Each path is a new rotation, seen through one point. The rows after it are directions, each followed by how far the rotation turns it, in degrees a step (0 if it stays put).
Each turn is a multiple of 5 degrees from 10 to 175, or 0.
Each row of a path follows its step; steps can be skipped.
Path 1:
step 1: [  8  15  -6  21   3  -2  -9  -3   8  11  -2   2   8  -5   8  -2  -4  -7
   0   6   4  10  -8   3  -1   4  -6  -4  -6   3  11   7  -1  -2  -4 -18
   2 -13   1   1   2  -6  -8  -6  -6  14  -7   6  12  -1   7  -3  -3  -1]
step 6: [  1  -2   4  15   0 -14   6   3   6  -4  -1   3   6  -2  12   5  -2 -15
   2   4  -7  -1  -3   1  11   4  -9  14   2  -6 -11   3 -11  14   8  -8
   2  13   5  -8  -8  -6  14  -2   6   8   3   3  -1  -2  12  11   7   0]
step 11: [ -2   4   3   3  -6  -5   9   5  13 -12   1 -11   3   3   9   5   5 -17
   3  -9  17   3  14 -13  10   9   7  -1   1  -8   5   1   5  -3  -6  10
   7  -7   3  -3   3  -1   2   2  10   7  -1   8  -6  -4   3 -11  -9   7]
step 20: [ -2   0  15  21   4   6  12   6   6  -1   5  -8  -5  -1   5 -11  -1   1
   4  -5 -18  13  -7 -16   2   0 -12   3  -1   8   5  -5  -2  17   5   0
  -4   3   1   0  11   3  -2   0  -4   3  -1  -3   2   3  10  -3  -7   4]
step 23: [  0  11  13  10   1 -14   4   2 -10  -3   7  -5   4   0  -9  10  -1   4
   1   5   1   6   8  -9  12  15  -5 -12   8  -9  19   6   3  -6   0   1
   3  -1  13  -4  -8   1   2 -11  -6   3   9   4   9  -6   7   2   3   3]
step 25: [  3  -5  15  -9   0  -4   8  -5   7 -18  -6 -11  -8 -13  11   6   0  -1
  15   3   8   1   3   1   0  13   4   3   0   4   0   7  16  12   4  -9
  -3   8 -10 -10  -6   0   6   2  -5  -2  -1  -6   8  -9  -1  -1  -8   7]
step 26: [ -3   9  -7  12  -5   7  -5 -10   8   7  -3  -2  -2  -5   9   3  -5   9
  11   0  -3  11   4 -23   5  18  -1   6   5  -4  -2   1  -4   6   2  -2
   5  -7  -9  -9  14  -5 -10 -11  -7   5 -10   2  -2   2  -4   1  -4   0]
Directions:
[ 3  2  0  0  4 -2 -2 -1 -2  1 -2 -1  5  5  0  2 -2  0  3 -2 -4  2  1 -3
  2  1 -3  2 -1  2  2  3 -4 -1  0  0 -1  1 -2 -2 -1  3 -3  0 -2  0  0 -3
  3 -2  2 -1  2  0] -> 130
[-2  1  6  2 -1  0  2  3 -1  4  3  3  2 -1 -2 -4  0 -1  0  0 -3  0  0  3
  0 -3 -1  0  1  2 -1 -2 -2  0  5  1 -2  2  2  0  0 -1  0  1  3  2 -2 -1
  1 -4  2  1  3  0] -> 25
[-1 -1 -1  1  2  2 -1  0 -1 -1  2  2  0 -4  4  2 -2  2 -3  0  0 -1  0  1
  3  4  0  1 -1  3  1 -3 -2 -4  1  2  1  0  0  4  3  1 -2 -2 -1  4  4 -2
  4  2 -2  4  2 -1] -> 130
[ 0 -1 -3  1  1  2 -1  5  3  3  3 -4 -1 -1  2  0 -3  3  5 -3  0 -2 -4  0
 -1 -1 -2  2 -2 -4 -1  2  1  0  2 -2 -3  1  0  0 -1  0 -1 -2  1  1 -1  3
  2  1  1  3 -2 -1] -> 55
